Each row is where one point has got to under a steady rotation. How many steps took it there?
The counts run from 0 to 192.
[  0  -6  16  -4   0   6   1   1  -3  -1   4  -7 -16   6   1   5  13 -12
  -1   9  16  10  -4  -4   6  -1  -3   0   9   4  10   6   9  -5   6  -2
 -24   3   1  -9  12 -19   1   1  12  18  -5  -6   5   0 -10  -1  -8   5
   0  -1   5   0   1   1 -11   6  -2   2  24   0   7  -7   5   6  -4   3
  -6  -6   1   5   6  -9  12  -8   1] -> 159
[ -9 -15   5  -4  -1  -6   9  -3   3   5  -3   0   1 -10  -4  -2   1   8
  -4  -5 -12  -4   4  -2  -9  -3  -5   0  -9   3  -8  10   3  -5  16   3
   9  -1   8  20  -8   4   3   4  10  -2   4  -6   7 -12  -9   2  -4  -6
 -11   4  -5  -1   7  11  -3  -2  -2 -10  -3   4  -7   7  18   4  -8 -18
  -5  -2   4  10   1  -8   4   3  10] -> 117
[  9  17   1  -8   7  -1   0  11   5 -12  -4   9  13  -7  13  -5   3   8
   7  -9   8  -4  -1   5  -4  -6  10 -16  -1  -2 -14  -9 -13   4  -4   5
  10 -13   7  -6   3   3   4  -2   1  -6  11  17  -3   8  -1 -12   8 -16
   2  11   1 -14   6   2  12  -1  -5   3 -17  -4   0  -4  -8  -1   4   9
  -7   9  -1   1  -9  -2  -7   3   6] -> 53
[  1 -13   8  -8   3   7  -9   2  -3  -7  -6  -1 -17   7  11  -4  10  -5
  13  14   5  13  -3  -5   8  -8   1   0  -5   0  -3  10  -6  -4  -3   7
  -5   4  -1 -14   3 -18   5   0  14   3   6  -3   8   8 -16  -2  -3  -3
  21 -14  11   4   6  -5   0   1  -5  10  10   6   7   4   4   6   1   5
  -2   5  11   1   4  -5   9   4   6] -> 158
[ -5 -10  -2   0   1   3   7 -23  -2   5   7 -13   9   0   9  12  -4  -5
  -8  -3 -10  -7   8  -9   6 -14   7   8   3 -10   4  -6  10   9   2  -3
 -10   8   2   0   4  11  -3  -3  -9   1 -10   1  -2  -8  -7   7  -9   7
  -6   3   4   5  -1   0  -8  -1  -2   3  13  -4   1   2   3   1 -12   1
   3 -10   7   9  -2  10   6 -10 -15] -> 29
[ -4  10  -8  -3   3   3  -4  -5 -24  -6 -13  -9   3   1  -7   9 -16  -3
  -8  -9  -1   4  10  -4  -8   3  -2  -5  11  -7   2  13   4  11  -4 -21
  -4  -2   7  -4  -7  18 -10   2  -2  -6   0  -3  -1   5   0   3  -3  11
   8   4   5  -1  -6  -9   6   7  13   1   4 -11  13   1  -1  -4  -2   5
  -1   2   6  -5 -11   2  -4   0  -2] -> 149
[  0   1   2   0  -9   8   8   6  -6   2   3 -12  12  -7  -4  13   5   5
  -9  -3  14  13  -4   6 -10   5  -2 -20  10   3  -4  -1  -2   6  -2  -6
  -3  15   8   2   5  16  -5   3  -5  -1  -9   6   1  -3   0   9 -10   3
   6  12 -12  -5  -9  11  -2  13  -1   0   4  -9  -7   0  -1   5   6  -8
  -6 -10  17   2   3  -9  -2  -2  -4] -> 94
[  3   3  -2   3  -3  -8  -3   6  -1  -6  -1  -2  -7  -2   1  -9   3  -7
   2  16   3   9 -12  -8  -7  -4  -5   2  -5  -2  12   4   6 -22   5 -12
   5  -1   3  -3   0 -19  -1   1   0   3  -4 -16  -3   6   4   6  14   7
  -1   0 -10   2   1  -6 -11   5  -1 -15  -1  11   4  -6  10  -2  13  -3
  -8   7 -10 -15   1  -3   7   5  14] -> 0
[  9   4  -8  -8 -11  -9  -2   1  -4 -10  -3  -1   0  -8   5   5  -4  -1
  -7 -17   0  -2   3   3   3  11   0  -6  -3   3  -3  -1  -8  18   0   8
  -8 -22   3 -11  -4   6 -10   1 -10   1  -1   3  -2   6   5  -2   3   8
  -4   3   0  -2  -1  -7  16  -5  12   9   0  -9   4   4 -15  -4 -23  11
  -1  10  -5   4  -5   3  -5  -1  -9] -> 167
[  8   4   4  -4 -14  -2  -5   6  13  -5  -4   8 -10   2  11  -6  -1  -4
  10   0  -8   7  10  -8  17  -3   7  -5   0  -5   2   8  -2   4   0  16
  -5 -12  -9 -12  -3  -6   2  12  14   7   9  -4  10  -2  -3  -6   8   3
  12 -11  -1  15   9 -14  12 -10  10  13  -2  -5   7   0  -6   4  -5   9
  -9  14 -16   1  -6   5   6   2  -1] -> 162
[ -1  -1   0   5   1  -4  -6 -19 -14   5  -7  -8   7   0 -14  11  -3   2
   8  -5 -11  -9   2   0   9   8  -6   8   3   2   2  -2  12  10   4  10
  -5  -4  -2  -2   7   7  -6   6  -6  -2   2   4  12  -5  -3   4 -14   3
 -11   3   5   3 -13   1   6  -9   1   3   3  -9   4   3  -6  -1 -17   2
   2  -3  -2  18   0   2 -12 -15 -13] -> 46
[ -1 -13 -11  -4   1  -2   7 -14   5   8  -1  -1   2   6 -11   1 -10  -1
  -3 -12 -18 -13   5 -11 -10   3  -3   2   2   8   0  -1   1  -4  12  -5
  -5 -10   7   2   7   8  -5   4  -8  -6  -8   8   5   2  -5   5   8   1
 -26  -7  16  -2 -11   3  -5   3   1  -1   0  -2   5  -9  -6  -7 -19  -7
   6   0   1  -3   0  10   8 -10 -10] -> 8
[  2 -15   3  -4   6   9   2   9  11  -5   7   5 -12   5   6   0  -9   3
   6   6   2   4  -5   1   7   9  -4   9  -8  20   1  -6  -5  -3   5  17
   8  -2  -2  -8  -5 -12  -2   3   5  11  -8  -8  -8  -6  11   5   0   1
   5  -6 -24  -3  -7  -2  -4   4  12  -8   0   2  -4   9   3  17  -2   1
  -1   6  -9  -9  10  -5   4   7   8] -> 21
[  0  -7  -7   0 -10   3   6  14  15  -1   2   2  11   3  11  -1  -2  19
 -11  -9  -8  -6  12   3   5  -4   4 -15   9   6  -4  -4 -13   4  -1  12
   9   5   0  -1   0  10 -10  -3   0 -16   8   4   1  -9  -1  -1   5  -6
   5  -2  -3  -8   2  -6  -1  -2   8   7 -14  -1 -11  12 -12  12  12   3
  -4   7   5  -5  -3   5  -9   5   1] -> 91
[  1  -3  -2 -12  22   7  -4   8 -15  -4  -8  -6  -8   5   4   0   3   9
  -1   3   6  -1  -2   1 -20  -2  -3 -14   7   6   3   5  -2  -3  -9 -14
   7  -2  10  -4  -6   2   0  -7  -1  -7   3  -2  -5  12   3   1  -9 -10
  17  -8   7 -11  -1  -6  -6  10   3  -3   1   2  16   7   4  -2  14   7
  10  -4  19  -3   9   6  -1   3   4] -> 153
[  9   2   6   7  16   1  -3   7   9  -2  17  -3 -14   3   4  -4  -2   2
   7  12  24   4  -8   7   0  16  -6   4 -11  16   1  -3   8 -12   4   3
   9   3   3  -4   2 -24   7   5  -9   6  -8   9  -2  -1   7   8   2  -7
 -13  11  -9  -1 -12   6  -5  11  -4 -21  -7   4  -2  -1   0   2  -2  -7
   9   1  -4   3  15  -8   0  -1   5] -> 60
[  1  -1  14  -4   9   5  -2 -12 -13  -1  -8 -11   2 -13   9  10   7 -10
   9  13  16   4  -1   4   5  -8  -3  -1   7 -11   1   1   7   5  -5   4
  -6   6   4   2   0   2  10  -3   2   4   0   7  -5  -6 -16  10 -14   1
  12   6  -5  -5   2  10   0  -3 -17   4   7  -3  -2  -1  12   7   2  -2
   0 -11   8  20  -1  -8   1  -4   2] -> 176
[ -2   0  13   7   3   2  -4  18   0  -8  11   5  -9   5   7   0  12  -1
   2   4  17  11 -15   9  -7  14  -6  -3  -2   7   1  -4  -3  -8  10   4
  -7  -9   6 -13   0 -10   2   1  -1   8  -8  -1  -4   4   3   8  10   0
  -3  12 -10 -15  -6  12 -15  13  -9 -20   4  -3   3  -6   1  17   5   5
  -5  -1  -1   2   9  -8  -8   4  14] -> 38
[ -1   7  -7   8  -4   1  12 -11   3   8   0  -8  16 -10   0  21   2   3
  -8   0  -6  -7   5  -3   4 -21  11   2  14  -1   4 -14   3  12   6   4
  -5   7  10  -3   9   3   2   3  -5  -2   2   4   1 -13 -19  12  -1   1
 -13   1  -2  -9  -3   4 -13   2 -14   4  -3  -6  -8  -6  -3   0   3  -9
 -11   2   1   9  -7  -1  -8 -10  -8] -> 51
[  4   6   2   7 -11   8   5   2  -3   1   9  -6   0 -22   7  11   7  -4
   0  16  19   5  -3  -2   0 -10   0  -5   0  -2   4 -13   3   1   2   0
   0  13  10 -16   7  -7   4   0  -6   4  -6   3  -2 -12  -8  12   1  -1
   3   7 -24  -9  -4  12  -7  13 -14  -2   6  11   0 -12   6   2  13  -8
  -4  -3   6   2   0  -4   3   0   4] -> 55
[  1  -3 -13   5  11   3   9   6  12   5   3  -5   2  -3  18   1  -9   0
  -7   8  -6  -7  -3  -1   5   3   4   5   0   9   0 -15  -3   5   6   0
   8  -4  11 -17  -2 -14 -15  -9 -10 -12  -5  -2  -9 -12   0   7   4   0
   6  -7 -21  -6 -13 -12 -11   1  -4  -8   1   6   7   8  -1   0   7   1
  12   7   1  -8  18   1   3  -1  -3] -> 169
[ -6  11  -9   8  13  -2  -1  -7  -5   3  -5  -2   5  -6  -5   0 -14   3
   0   5  -7  -1   9  -6 -11  -2  -3   9  -6   0   6   5  14   4   9  -2
  14  -2   8   3 -14  10 -13   3  -2  -9   6  -6  -1 -11   0   5   9   4
   1   1 -13   6  -8 -14  -7   2  -2 -17  -7  -5   7   6   7  -6   4 -10
  13   0 -10  -4  -3  -2  -4 -10  -8] -> 187
[  5  -9  -2  -8  -3   4  10   2  14   3  13  -1   5 -13  20   3   4  10
   2   3 -10 -18  -1   2  -1  -2  12  -3  -8   2 -14 -15  -4   3   7   2
   3  -8   2  -5   2   0  -1 -12  -3  -8  -1   0 -11  -5  -4   7   2 -14
 -11  -1  -3 -10   3   9   0 -10  -8   8   0   1  -5  13   6   7 -13  -1
   6   2   3   3   4   2   7  -2  -2] -> 173
[ -6 -17   2  -7 -15  -2   4  -4   0   3   1  -1   1   3  11  10   4  -3
  -6   6  -5 -12  -2  -3 -10  -9  -5  -9   2   1  -3   2  -3   5  10 -13
 -15  -2   8   4   0   5   6   0   2   3  -6  -2   9  -3  -8   9  -6   4
  -9  -2   6   0   1  13  -7   7   3   1   9  -6  -4  -2  12   5 -26  -9
 -11  -3  15   9   4   9   5   1   0] -> 155
[  1  -2   9   1   4   1  -3   7  -3   1   6   4 -15   0   4   9   1   5
   5  13  24  12  -2   1 -12   8   1 -13  -2  10   2   2  -6  -2 -11  -3
   4  11  -3 -10  -3  -3   4  -1   9  -4   2   5  -5   0  10   2  -7 -14
  10   0  -9  -1  -3  11  -2   9  -5  14   1  -2  -6   5   2   5   9   6
  -7  -3  15  -5   1   5  -7  12  19] -> 76
[  3   6   3  -3  -4 -14  -8 -17 -18   2  -8   2  -1  -1 -20   6  -9 -11
   2   3  -3  10  -2  -7  -5   9 -13  -6  -4   4   7  18   7   8   8   7
   8   6   0   2 -12  10   5  11   5   0  -4  -8 -10   0   7   1  -4  21
   4   3 -14   8  -5   0   7   3   5  10  -1  -5   3  -3   4  -4 -11  -3
  -6  -4  -8   8 -10  -8   3   1  14] -> 2
[ -1   4  -5  -3  -6  -3   3 -16  -1  -5 -14   2  12   3  -2  -1  -6 -18
  -1   0 -20  -1   5  -9   4  -8   5  10   4  -2   6  19  10   0   0 -14
  -4   0   1   7  -7  16   6   9   3   6  -3 -11   4  -1  -5  -6   5  20
  -2   2   2  12   7 -18   3   2  13  -6   1  -3   2 -18   2  -7  -3  -3
  -2   6 -19  -7  -5   5  15  -1 -11] -> 144
[ -8   1  -7  -8 -20  -7   8  16   0  -1   3  11  10  -4  12  -6 -11   7
  -4  -6  -1  -5   6 -10 -11 -15   8  -4  -1  -6  -2   1 -14   0   5 -17
   9   1   0  10  -6  10   1  -2   0  -5   4   5   5   2   3   0  18   0
  -9  -2   6  -4  17   8   1   2   5  -1 -13  -3 -14  -9   6   0  -3  -6
  -2   9  -1  -6  -9   9   1  13   8] -> 74
[ -6 -17  -6   5 -20  -8   4  -5  15   5   4   3  -3   0  -8   1  -4   1
   5   0 -24   2  -3 -12  -9   4  -2   9 -10   0   7  -1  -2   2   9   6
  -2  -1   5 -10  -7  -2   2  13   0  -1  -9  -5   0  -3   4   4   3   7
 -13  -2 -15   8  -3  -2   0  -1  17  11  -2   6 -13   3  -7  11 -26  -3
  -2  -3  -8   0   3   0  -1   1   8] -> 3
[ 11 -12   1   4 -11  -8  -3  -3  -3   2  10   9  -5   1  -3  -3  -7  -2
  14   0  -2  -2   5   3   6  10   2   7 -11  -2  -4   0   5   4   6   5
  -1   3  -8   5   4   0  12   5  -6   0  -1   7  10   1   2  -2  -4  14
 -15   4   6  10   3   9  18 -10  -5   3  10   0  -4   4  -8  -5 -26   2
   0   0  -3  14  -2   9   1  -3  -2] -> 63
[  0   5  -6  -5  18  -7  -7  12  -2  -2  -5  -3 -10  11 -12 -10  -8   9
   8   6  -2  -2   2  -2  -7  12   0   3  -4  11   7  11   6  -9  -8  -4
   5 -14   1  -6  -3 -15 -14   3  -1  -8  -2  -4  -6  13   9  -8  10  -3
   2  -6   9   2  -9 -13   2  -1  12 -11  -6   5   9  10   0  -6   2   1
   7   6  -3 -12   7  -1  -2   1   4] -> 5
[  0   0  -6   4  -4  -4  -2  -8  19   6  14  -6  -5   7 -10   6   6   1
   1   5 -12   5 -13 -10   6  -3   2   9   1   3   9 -14   1 -16  -1  10
  -7   4  -1 -16  16 -22  -5   7  -1   2  -6  -4  -8  -7  -1  -5   5   1
  -5  -3 -14   3  -8 -13  -8 -13  -1   4   5  17  -3   3  -9   5  16   7
   1  -1 -10 -12   9   0  -4  -3  -1] -> 125
[ -5  -5 -11  -3 -20 -17   3  -2  16   6  13  -3   6  -6  -4  11  -2   7
  -5  -6 -15  -3  -2  -3   1  -8   5  -1   0   1  -3 -16 -13   1  -5   7
  -1  -9   6 -13  11   3  -6   4 -11  -8  -2   6  -6  -1   0  -6  11   4
  -9  -8 -12  -1   5   6   4  -3  10  11   6  10  -4  12 -15  -7  -9   0
  -1  -2  -7  -8  -4   3  -6   0   5] -> 129
[  8  14   5   3   3   5  -4 -10  -1 -11   2   4  12  -5  -7   4  -5  -5
  -1   1   1   1  -6   5   4   1 -10  10   1  -4   6   9   6   4   8   7
   0  -3   0   9 -11  10   1   6  -7   7  -4  -5   3  -9   5   4   6  10
 -24  16   1  -1   2  -1 -14   2   1 -25  -7  -6  -3 -16   3   8   0   0
  -7   4 -16   2  -4  -6   5  -3   2] -> 182
[  2   5  -6   7 -15  -3  -1  -3  -8  -1   1  -6  16  -3  -9   9   1  -8
 -10  -1   6  12   5   2  13  -6   4  -5  12   3   7   1  10   7  -2 -16
 -19   5   1 -16  16   6 -10  -1 -13  -1  -5   6   9  -1 -13   8  -2  16
   1   4   6   5  -2   0   4   2   8  12  12 -12   1 -11  -5  -9   0 -10
  -9  -2   2   0  -8   4  -6  -6 -15] -> 89
[  9   0   9  -5   9   6  -3   5   8 -11   4  -1  -4   7   6   2  11   5
   1   1  14  -2 -13   3  -5  -3   4 -17   9  13   2  -8 -12  -8  -3   0
 -11  -4   4 -19  16   1  10  -4   4  11 -10   3  -9   6   2   4  -4  -4
   4   2  -9 -11  -4   6  -6  21   1   0   0   0   5  -9 -10  16  12  12
 -11  -1   1   0   7  -4   5  -3   8] -> 16
